0: [ 95 159 177 127 137 149 167 111 141  89 135 117 136 158 117 211  72 154 130 111 105  97 113  89  89 140 139 147 113 211 149  89]
1: [152 134  96 107 139 102  52 195  91 181 115 144 126 112 128 137 161 161 134 112 135 149 152 162 141 124 158 155 187 146  88 157]
2: [135  28  68  86 147  96 106 173 129 199 114 158  76 158 110  84 141 112 147 153 196  87 143  87 117  90 147 119 189  66 148 158]
3: [ 80 155 101 121 149  84 138 169 136  98  92 145 151  99 145 120 152 113 113 119 167 144 187 125 173 144 123 124 160 176 132 178]
4: [129 110  64 160 109 104 110 189 182 167 127 173  97 116 124 121 158 157 133 121 149 149 172 183 185 102 155 126 169 131 119 163]
5: [116 136  99 141 147 124 120  93 164  86 117 102 147 112 156  92 187 112 108  99 118 136 203 165 200  96  53   4 206 130 100 133]
6: [148  55 138 144  76 128  79  64 145 171  94  68 178  81 176 202 173 104 137 195  91 119 168 198  10  90  97  63 176 136 141 150]
7: [132  40 170 137  51 233  68 113  69 172 140 184 190 100  85  67 132  72 107 149  91  88 199 157 249  64 111 131 124  68 130  88]
8: [143 127 155 117 209 193  99 155 129 125 146 102 116 107 115 127 113 141 121 238 170  42  71 136  63  83 151 140 123 109 152  81]
9: [100 119  74 157  56 158 153 100 159 144 103 102 155 144 203 131  61 116 102  58 168  33  98 105 145 142  80 200  65  71 172  47]
10: [127 130  72 117 134  92 112 186  90 174  91  98 127  90 145 193 186 150 144 108 140 147 149 169 142 155 114 148 160 160 135 145]
11: [153 167  90 122 170  65 118 152 171  95  78  82 111  67  95 112 149  91 164 187 156 168 143 127 135 171 106 144 169 113 132 180]
12: [106 149 148 143  95 129 207 101 169 114 179 121 115 187 137 200 108 116  77 105 130 131 110 128 126 138 123 164 124 189 182 125]
13: [134 142  93 120 205 117 121  87 145  51 122 104 162 111 119  38 196  82 109 127  68 189 113 133 202 186 102  87 116 103  66  49]
14: [107  87 135 112 193 213  98 122 106 142 148 170 115 124  84 154 110 107  75 170 128 138  66 135  89  73 174 146 138 130 113 139]
15: [127 169 101  55 146 134 196 109 101  86 192 112 137  96 161 107  78 151  92 136  44  49 111 133 151 117  71 148 149 147  68  60]
16: [ 97 142  71 139  84  92 170 175 162 147 124 122 149  99 183  98 127  91  99  37 150 162 192  81 108 134  62 143 152 161 155 130]
17: [155 122 166 124 156 149 109 138 113 110 130 138 109 128  68 188 113 110 110 150 104  90 103 143  42 119 196 176 118 177 164 139]
18: [133 145 107 196  78 120 166 130 147  74  57 181  44  84 119  96  94  86 115 121  91 123 134  76 109  96  56 194 145  53 160 141]
19: [ 91 137 160 151 147 134 139 107 139 140 158 103 122 164  87 173  86 108 113  75 108 105  96 106 143 148 145 196 142 174  89  81]
20: [ 76 118 204 123 127 179 160  56 163  42 124  71 171 175 138 112  54 163 118 103  92 112  81 154 125 168 118 132 113 182 127  90]
21: [ 98  94 154  87 134 200 157 147  72  46 174  73 216 141 186  74 144 171  72 118 106  45 119  60  92 149 177 134  91 155 161 145]
22: [134 161 184 156 183 149 104  87  39  99 157 146 151 133 125 197  90 126  58 119  97 127 110 193 100 170 113  76  60 137  87  86]
23: [147 120 201 156 153 191 131  66 147 131 156 106  96 154 136 194 149 176  88 112 147 130  67 171 137 156 208 151  83 108  86 111]
24: [171  94  64 123 137 109 126 175 147 228 148 158 105  90 151  98 119 154 206 154 136 133 157 169 142  96 136 174 133 173 179 124]
25: [ 59 109 128 200  41 146 167  84 140  52 123 126 172 132 162 100 186 115  72 104 166  91  91  84 238 105 136 125 126 105 102  52]
26: [163 182 144  76  93 134  96  88 189  80 125  63 128  55  83 139 179 119 224 195 111 139 117  82 112 157  72 133 154 197 130 161]
27: [208 123 118 167 124 145  75 134 136   0 169  34 198 134  97 189 190 104 108 167  72  84 113 125  78 161  67  80 100  99 161  89]
28: [ 82 153 171 149 123 129 185  81 137 118 173 136 171 145 137 194  57 114  90  78  95  94  86 118 123 172 118 175  93 176 139  76]
29: [128 191 161  90 179 174 139  91  88  56 120  72 112 104  91 167 139  96 154 135  82  92  76 151  83 149 144 176  51 168 124  80]
30: [ 78 120 173 158  60 128 169 104  71 141 151 148 145 176 142 187  54  87 101 106 151  35  98  53 136 118 132 149 136 120 114  24]

[125 111 144 133 133 113  56 117  96 137 135  87 193 141 206 118 159 204 208 144 213 237 127  68  28 133 202  46  99  55 152 151] -> 1 10
[136 151  99 165 137 116 118 103 169 151 102  66  86  47 159  72  92 141 155 211 139 162 113  88 123 165  75  51  55 184  96 176] -> 11 26
[ 87  51 168 146  94 162 172 106 158 105  95 156 112 140 146 174  78  98  68 152 193 139 138 123 139  84 176 124  62 130 175 116] -> 12 14
[133 202 216 107 187 180  57  21 161 136 123  94 250 138 118 189 166 102 168 102 144  92  93 113 139 160 149 121  59  38 126 181] -> 23 29
[150  95 128 121 122 116  97 161 205 137 134 155  77 108 110 110 126 127 125 150 136 163 160 162 124  89 160 164 172 144 127 199] -> 4 1
[ 80 145 101 141 109  44 138 140 147 123 124 126 143  97 194  96 127  71 103  80 159 135 164 104  99 153  64 163 147 177 151  97] -> 16 3
[104 223 125  64 124  73 158 122  77  99 243  70  94 152  99 176 231 116 154 159  80 127  94 169  67 139 127 159 133  88 112 123] -> 29 17
[161 151  76 137  99 115 132 113 211 100  92 103 119  35 136  89 132 113 144 194 120 182  79 114 129 162  66 177 159 156 151 155] -> 11 26
[108 158  56 125 119 147  78 220 122 170 102 163 114 117 139 135 196 170 117  98 103 122 164 112 145 154 152 148 101  84  20 119] -> 1 4
[104   0 163 158 111 123 162 115 152 148 143 143 105 166 129  84 199 169 151 113 153 110 122  62  16  51 231  96 114  98 159  78] -> 2 17
[105 173  87 115  67  67 146 136 113  59  67 169  92 121 140  60 121 104 223  90 121 168 119  76  91 121  51 141 222  96 121 102] -> 18 16
[116 176 219 148 110 143 144  78 141  57 128 102 255 167 170 173 145 171 120 139 128 178 119 193 128 149  57 114 181 100 151 153] -> 20 12
[138  84 124  80 169 113  89 100 135 139 207 167 101 135 174 104  77   0 184 155 166 118  93 181 127 101 124 124  79  91 131 134] -> 14 24
[114  35  53 125  53  54 123  81 157 167 139 128  96  85  83  93 132 186  68 114 104 120 212 168 115  47  77  68 172  35  72 148] -> 4 5
[ 95 168  92 141 127 113 145 103 147 128  85 129  97 117 105  80 230 148 137 105 120  70 178 144 217  79  85   0 202 108 101 158] -> 5 3
[151  49  84 127 167 139 113 198 129 161  79 133  74 138 117  84 127 144 127 144 184 160 162 134 104  75 155 127 179  72 152 169] -> 2 4
[130 141  83  85 149 115   3 134  93 102 124 141 119 102 132  87 149 209 143 142  86 166 139 134 161 102 115  89 147 154  63 161] -> 1 4
[133 187 200 112 154 133 114 131 113 137 145 164 127 155  96 177  85 159 157 109  72 115  80 123 121 114 126 118 105 225 161 113] -> 0 17
[165 124 177  97 124 174 116 111 103 162 114 156  73 135 119 170 107 109 102 216  83 116 110 152  51 117 167  74 173 180 194 168] -> 17 14
[192 135  69  72 179 104 123 155 138 135  83  97  84  67  95 107 174 123 161 192 112 173 134 142 117 157  73 168 145 149 121 134] -> 11 10
[125 158 100 140 164 103 158 144 185  94 136 118 137  85 148  93 146 149 165 107 130 165 145 138 171 116 107 103 226 152 178 187] -> 3 11
[ 46  98 140 202  37  99 159  77 132  20 107 171 130 182  73  97  81 112 108 102 104 102 197  74 143 111 137  76 141   0 124  51] -> 25 30
[145  79  45  98  99 173  43 142  98 198 125 150  85 127  85  51 116 143 156 136 163  95 127 127 151  18 130  67 155  61  21 112] -> 2 1
[123 218 134 158 100 117 190 132  92 123  81 125 107 124  82 110 135 105 134 202 153 125 100  97 112 123 148  18   4 197 139 202] -> 3 0
[144   0 138 104  99 110  84 113 161 169 144 191  92 107  71  75 161 105 172 139 181  53 163 142  44  29 178  99 140  80 104 154] -> 2 4
[171 113  73  69 127 150  40 132  69 122 111 135 116 135 125 107 137 209 109 113 120 141 184 163 139  67 139  80 163  83   4  78] -> 1 4
[131 172  59 134 128  82 120 158 172 124  96  97 125 101 155 112 180 121 173 105 132 167 196 124 195 117  80 116 172 163 111 150] -> 3 4
[171  27 145  73 150 116 147 147  71 161 113 106 121  98  76 127  12  81  87 143 106 126 105 160 109 143  70 115 139  44 110 172] -> 14 2
[143  90 177 133 121 146 101 110 134 152 119 173  45 115 115  52  98  85 114 119 164 133 119 108 106  54 160  95 166 185 169 156] -> 14 2
[100 108 105 108 119 199 198 176 156 124 208 171 160 174 121 141 113 225 155  97 188 100  61 150 143  64 151 121  73 120 152 144] -> 12 14
[127  76  85 179  28  76 186 104 148 132  90 165 112 142 152 106 141  89 108 123 240  97 150  27 166  94 117 133 106 124  99  94] -> 25 16
[169 110  52  87 162  78 139 100 119 129  61  89  51  31  95 106 193  98 193 201 113 141 166 142  70 121  92 145 108 125 115 141] -> 11 10
[158 153 184 137 214 136 151 155 113 119 106  56 131 139  55 100 124 221 142 169 141 103  48 152  84 158 114 176 158  43 127  62] -> 8 29
[149 108 190 133 178 140 147 117 138 167 153 192 136 153 102 142  84 113 107 141 129 134  92 114 158  77 155 108 142 183 184 188] -> 14 17
[ 63 147  62 117  59 143 115 136 197 109 155 187 124  52 156  60 181  51 162  75 159 202 128  82 109  69  81 162 141  70 142  87] -> 16 18
[132 122 171 122 134 183 125 121 141 149 184 173 125 179 160 148  69 188  99 113 157 112  75 122 175 134 196 153 117 145 109 152] -> 23 19
[171  58  57  89  36  92 151  48 128 198 158  88 113 101 111 175  92 174 119 102 100 180 184  91 230  95 149  93 115 133 121 128] -> 4 24
[152 193 156  79 128 223 116 126 138 115  64  49  87  97 155 137 153 192 138 144 115 141  84 148 119  98  15  86 166  67  88 178] -> 26 11
[ 95 174  88 160  83 125 102 166 118 129 145 145  46 130 137  53 132 114 111 176 131 132 165 110  95 126 118 183 109 173 155 213] -> 3 4
[ 67 182 172 160 128 145 165 113 173  90 173 124 211 148 136 147  48 159  96  59  69 111 117 144 131 155 135 138 122 174 137 107] -> 28 20
[ 66  53  90 170  86 108 173 116 123 157  88 130 140 149 171  87 182  98 122  55 186  49 168  53 207  86  96  92 137  25 171  41] -> 25 9
[102 138 134 154  75 156  33 102 137 161  66 158 223 117 175 129  58 103  40 145  95 138 124 106  93 153 118 195  48  62  67 117] -> 9 28
[ 84 192 167 158  62 110 174 170 167  69 125 107  82 130 158  85 225 138 175 158  88 151 229  74 143 164  87  51 147 119 218 143] -> 3 5
[139 148 144  97 186 198 105 120 109  81 136 127 122 171 147 130  98 194  89 138 132 125 115 167 204 121 153 124 147 106  50 104] -> 23 14
[163  98 160  74 179 194 101 143  89 134 138 126  88 172  82 127 111 150  73 201 163 118 109 156  96 101 157 134 143 116  48 135] -> 14 8
[130 150 149 110 112 156 182 132 183 137 177 198 102 207 130 172  77 173 130 102 137 106  92 136 182 116 160 126 126 145  95 144] -> 12 19
[ 78 136 155 177 117 159 156 107 157 133 167 123 148 146 170 169  54  97 105 119  99 110  88 124 169 177 140 186  92 165 117  72] -> 28 19
[148 194 107  97  98 174 164  99 221 103 178 114 158 235 139 125  81  68 112 123 127  83 118  74 119 185  95   0 163 117 161  62] -> 12 0
[138 104  87 129 153 127 116 165   7 136  73 139 105  75 117 158 164 138 138 170  90 156 139 153  91 157  76 222  99 109 148  97] -> 10 1
[127 203 100 148 131 101 119 109 166  39  90 103 232 121 106  43  85  78 170 105 115 166  51  89 146 160 101 124 141  29 182 222] -> 11 3
[104 166 224  67  83 122 108  79   0 168  55 165 141 153 153   0 117 142 180 146 214 160 108  71  86 145 123  32 165  57 165  67] -> 2 30
[125  55 118 155 131  70 146 225 120 176 104 158 125 152 131 132  94 101 110  72 138 120 143  88 143  88 131 148 162  56 179  81] -> 2 4
[119  66 164  87 135 145 172  48 134 148 123 141  66 142  99 161 153  96 173 182 216  77 116  40 130 126  52  15  90 136 164 168] -> 2 26
[ 67 148 131  24 153 162 179  91  38  73 147  65 182  79 104 177 193  92 137 106  83  62 111 111 117 178 150 163  20 103 162 108] -> 29 21
[129  67 159 105  79 117   3  74  72 163 121 148 127  59  54  94 103 170 128 115 195 133  90 112 111  33 195  62  48  73 115  46] -> 14 8
[ 73 148 123 151 128  97 154 155 203 123 140 147 144 110 177 114 186 131  97  68 134 125 172  99 190 113  94  74 152 157 157 179] -> 3 16
[ 63 100 129 184  72  67 172  74 167 124  81 114 119 151 202 103 136  69  70  97 174 115 191  85 169  92  98 107 159 117 149 124] -> 16 25
[113 123 169 162 130  61  87 106 148 127 128 247 134 198 148  77 138 127 162 118 179 132 175 143 141  35 190 140 147  92 127 112] -> 4 2
[146 132  81 104 120 104 167 152 158 177 153 153 116 131 187  98 138 127 171  52 140 192 166 107  99 128 124 152 130 180 138 217] -> 16 3
[185 131 154 123 195 157 119 133  44   0 127  97 126 112  92 171 128 158 140 139 119 117  92 139  84 163 147 153  34  80 138 115] -> 29 17
[143 124 171 186 161 190 143 116 148 129 151 118 143 144 126 141  96 122  93  98  88  36 133 116 136  93 171  77 200 180 101 133] -> 19 0
[146 134 120 118 174 222 120 142 101 192 174 180  93 166 139 105  97 189  77 160 114 138 135 145  83  87 146 123 207 114  73 123] -> 14 1
[142 114 226 115  61 129  97 182 209  84 117  24 140 116 140  59 130  50 123 169 175  59 193 103 137 132 153 128 129  78 146  96] -> 11 8
[143 166  54  31  80  71 157 167 123 134  45  40 122 148 126 100 113  89 218 194 127 189 156 172  40 159 158 136 116  92 108 108] -> 11 10
[181 139  68  89 142 131 152  74 152 108  67  78 118  45  84 101 192  88 147 204  61 133 145 177 153 167 118 141 144 147  57 166] -> 11 26
[106  53  90 197  57  79 132 114 137 119 140 154  89 143 203 135 111  81 118  94 189 130 190  92 125 114 136 183 117 105 149  96] -> 16 9
